One turn moves each row of this set onto another row. After a few examples, where does it send each row asked below?
mafuz: [13 -33 -20 21 15 9 0 -21 -22 -15 39 -23 9 5 22 8 51 -31]
Zut: [-6 -46 -8 4 8 38 -39 13 -5 29 -16 -52 2 3 17 5 24 -17]
tuno: [-5 -36 -6 25 -3 40 -51 1 -25 10 38 -31 15 -11 8 -6 14 -45]
Duni: [6 -44 8 -11 24 17 -38 -1 -2 -15 36 -28 -24 -21 14 -9 -15 -15]
Dubi: [31 -26 3 11 6 29 -44 14 -20 31 5 -45 -19 -3 7 -17 33 -13]
nor: [8 -34 16 0 28 42 -15 -13 -3 -6 -2 -41 8 6 18 3 59 -33]
sode: [20 -23 -7 -9 39 8 -18 -3 -15 12 4 -23 -25 -7 -27 -23 7 -22]
gasab: [1 -33 7 6 33 22 -23 -21 17 25 25 -22 36 17 12 1 18 -7]
fibi: [-6 -41 -1 30 17 24 -37 -11 -17 -17 -19 -24 1 28 20 15 29 -41]
guro: [-9 -41 15 13 28 24 -32 -25 1 15 6 -14 5 25 17 0 41 -34]
nonuk: [6 -24 -2 9 20 40 3 9 -22 -26 14 -33 26 9 26 -9 -15 -4]
pona: [24 -27 -5 5 24 -19 -39 4 -18 -1 9 -59 6 13 5 -3 -17 -13]
felas: [28 -25 8 28 17 -24 -44 2 2 -18 0 -53 2 2 15 -5 3 -12]
gabid: [27 -19 -2 14 17 -7 -32 4 5 15 23 -7 -22 9 -28 3 19 -23]
Nabur: [11 -34 -4 31 6 21 -2 -11 -14 -34 38 -11 -5 -2 24 6 23 -47]
bas: [12 -30 -23 12 34 20 -1 2 -23 14 38 -40 14 1 11 8 57 -18]
Didos: [6 -21 -37 10 12 30 -17 3 -4 11 -26 -39 2 9 10 1 47 -10]
gik: [24 -22 7 15 32 3 -23 -6 5 -6 -5 -17 -28 -18 -17 -25 28 -21]
kuvu: [6 -46 28 0 20 34 -16 -5 -5 5 13 -43 36 0 16 5 34 -6]
nade: [-12 5 -28 22 33 14 -22 16 1 -24 33 -17 16 0 2 16 38 -17]
sufu: [10 -29 -34 30 31 43 -17 13 1 -25 0 -37 24 5 6 -4 -14 -3]
rusup: [3 -26 -43 19 7 13 -11 -8 1 -19 -3 -32 8 16 29 -27 33 -3]
bafa: [-22 -27 -20 19 21 19 -39 -3 -11 -21 63 -35 8 5 14 -8 18 -19]
Leki: [-17 -48 7 -1 5 21 -22 0 21 -15 23 -20 6 8 22 -10 -17 -17]
tivef: [9 -31 5 25 26 45 -12 46 -9 1 32 -38 6 -11 12 14 3 -33]
Fofu: [24 -40 -32 27 29 -15 -54 15 -9 -7 18 -41 -12 -15 15 -8 -2 -20]
Kulof: [-9 -13 -10 6 8 32 -30 -9 -7 -10 45 -15 10 2 -16 28 12 -39]
Zoteb: [19 -11 0 2 44 8 -25 10 10 -12 5 -36 -36 4 -15 -21 8 -31]
nis: [25 -22 15 -5 6 24 -41 4 -5 16 11 -36 -11 -13 -2 31 -5 -11]
Vebo: [1 -32 19 -4 29 50 5 8 -7 -4 21 -23 23 -3 2 -11 8 0]
minet: [24 -50 -4 27 8 -21 -57 12 -12 5 20 -31 -8 8 1 -13 17 -30]
numuz: [27 -9 -29 13 39 -1 -28 7 7 3 20 -17 -27 -14 -14 7 1 -12]
linu: [13 -25 -5 14 19 32 -18 -12 -18 -28 -8 -51 11 17 43 5 35 -37]
sev: [10 -33 8 35 7 34 -10 22 -9 -27 34 -22 0 -8 23 14 -4 -46]
Ruv: [8 -12 -14 9 27 48 3 1 -20 -37 -2 -31 -2 13 29 -11 9 -31]
guzu: [21 -29 -25 5 25 -9 -25 14 -11 -31 15 -23 -6 7 18 -41 37 -17]
vafa: [27 -29 -21 14 30 -7 -39 20 2 -10 0 -12 -22 -7 -20 6 21 -42]
Kapom: [-8 -16 -25 42 22 22 -43 26 -18 -4 25 -31 20 -12 27 -18 40 -24]
lugum: [16 -25 -13 -12 25 -15 -20 3 4 -45 21 -13 2 -3 11 7 -1 -15]
vopu: [23 -31 -13 26 17 -14 -46 -1 -7 18 40 -35 -12 1 7 -12 -2 0]
Mesu: [-13 -43 14 -10 10 38 -28 12 17 14 -1 -27 -1 2 4 17 -3 -25]
renur: [40 -7 -18 11 7 -3 -26 19 -13 0 -10 -31 7 14 3 -3 47 -13]
mesam: [6 -4 -15 29 9 35 -34 20 -12 7 8 -11 22 -16 -4 17 33 -43]
Nider: [11 -30 -11 15 35 34 -10 36 -17 21 34 -51 19 -4 9 17 31 -16]
Ligi: [-1 -37 -26 36 27 46 -27 9 -15 -34 -18 -29 -7 14 9 -5 9 -31]
poda: [-5 -23 -22 4 8 12 0 -9 24 -34 12 -7 6 14 16 -15 6 -11]
bodu: [6 -29 -18 11 43 45 -12 -1 18 7 26 -27 28 2 2 -19 -1 3]
Vudam: [28 -38 2 17 12 -24 -38 -12 -22 5 -2 -40 14 -10 3 -7 3 -4]

renur goes to guzu
gabid goes to minet
gasab goes to guro
Now these:
linu goes to Ruv
Didos goes to rusup
bas goes to mafuz
mesam goes to Kapom
gik goes to felas

